50 stands for zero in the data rows.
Here are some points, each followed by its number:
44 60 60 36 59 43 60 68 44 45 39 33 35 57 52 36 34 62 65 52 42 69 40 69 0
33 42 38 61 35 50 43 49 64 46 41 63 50 53 49 65 38 72 42 34 51 53 46 37 1
43 37 55 44 45 56 54 51 48 49 49 41 42 47 49 41 59 43 47 49 32 45 52 50 2
41 91 58 46 72 44 34 58 51 40 54 31 48 36 65 36 39 42 69 90 50 62 37 42 3
61 44 67 52 42 52 50 56 45 55 35 45 87 57 56 39 46 59 48 33 61 62 74 79 4
40 37 48 67 49 59 51 36 87 52 78 71 64 57 42 40 80 41 38 46 36 40 35 43 5
32 70 45 58 63 36 66 56 46 37 63 70 41 44 46 42 56 54 64 73 43 44 39 49 6
32 86 71 41 78 44 53 75 40 39 35 33 33 35 50 36 39 43 98 78 52 74 40 56 7
73 39 39 58 39 99 50 36 97 74 67 76 73 89 50 42 61 34 34 33 34 47 50 39 8
47 40 38 74 34 63 39 52 56 55 39 33 69 67 58 64 33 69 46 36 72 52 60 59 9
59 66 44 65 49 69 57 39 66 76 60 79 67 78 40 57 53 50 34 33 37 81 42 31 10
50 67 47 61 45 38 50 52 38 44 45 79 34 33 38 70 44 52 53 60 35 40 36 35 11
44 69 49 33 62 41 93 75 53 38 60 57 34 33 44 37 62 99 99 44 33 68 37 83 12
73 35 38 74 43 88 50 37 63 65 36 38 82 79 46 57 40 43 34 38 77 43 70 43 13
44 46 54 33 58 42 59 39 41 51 62 52 46 43 57 46 64 34 50 62 55 46 36 65 14
73 53 69 50 62 41 40 41 35 61 50 37 35 34 99 34 33 38 43 82 87 38 55 32 15
69 47 49 34 54 50 35 38 42 60 61 35 49 54 50 36 40 34 35 64 55 40 63 33 16
38 45 36 44 43 50 54 48 55 36 39 73 40 60 45 66 39 51 38 38 48 49 62 34 17
38 85 44 33 45 37 35 36 55 41 41 96 41 35 45 82 41 36 35 68 45 37 44 48 18
37 35 41 71 50 43 60 67 67 39 59 80 65 60 42 83 57 82 45 54 35 37 34 35 19
73 35 40 43 39 54 33 39 57 55 54 38 57 63 64 49 42 41 36 50 48 37 57 37 20
38 52 62 42 59 49 59 70 39 65 50 45 48 33 40 40 55 47 88 59 51 61 38 72 21
94 38 62 38 44 55 55 38 55 63 43 34 53 54 61 57 40 35 42 44 93 50 87 38 22
42 47 40 36 38 53 39 75 62 45 43 65 40 45 58 62 33 34 44 65 65 45 33 35 23
82 48 68 47 47 54 50 39 48 67 45 37 56 49 59 34 46 43 39 32 66 56 89 69 24
Which three points above are nearest to each new point, looking only along the 7 directions in which the numbered points spread most? Their numbers follow each, nearest first.
33 74 39 47 50 50 50 45 40 38 39 56 37 38 56 53 45 36 49 64 45 39 34 48 ~ 23 11 6
34 80 58 33 74 45 59 68 50 51 49 32 39 34 42 34 47 72 74 54 39 62 37 73 ~ 21 0 7
53 52 43 43 59 43 50 58 42 37 55 59 44 39 47 35 74 60 57 42 44 47 38 50 ~ 14 2 6
33 39 70 64 47 39 87 78 39 44 67 34 38 37 41 36 99 50 67 32 37 62 57 99 ~ 12 21 0
43 38 49 41 45 52 41 54 43 45 51 47 54 37 46 38 63 40 47 44 41 37 57 49 ~ 2 14 20
39 45 37 38 38 64 51 40 64 47 48 78 47 56 47 61 35 41 34 51 65 37 58 39 ~ 17 1 23
35 41 44 65 36 39 84 50 42 46 66 46 49 44 46 36 50 67 39 41 39 43 43 64 ~ 2 14 1
44 37 46 51 44 52 44 39 44 50 55 58 46 41 52 35 50 36 37 46 36 42 49 50 ~ 2 14 20
32 76 40 38 69 41 41 59 40 37 37 52 40 35 47 50 38 33 72 81 40 47 49 37 ~ 3 23 6
36 42 42 82 53 69 52 45 61 51 35 36 82 69 55 51 57 68 45 31 44 48 64 58 ~ 9 1 4
51 37 46 75 38 59 50 50 46 59 44 35 70 66 42 45 50 70 37 41 48 53 67 61 ~ 9 4 1
56 37 54 64 35 56 51 35 50 55 58 31 69 63 47 37 68 44 34 35 53 46 65 62 ~ 20 4 2
60 59 62 34 66 38 52 41 36 51 49 35 49 45 43 38 49 47 65 67 34 64 48 71 ~ 21 0 14
70 54 36 42 59 45 44 50 64 51 38 32 50 70 76 66 45 33 44 39 94 56 50 32 ~ 20 16 22
48 66 47 50 52 54 34 78 40 45 45 31 35 41 56 66 34 70 92 41 95 62 71 32 ~ 0 9 4
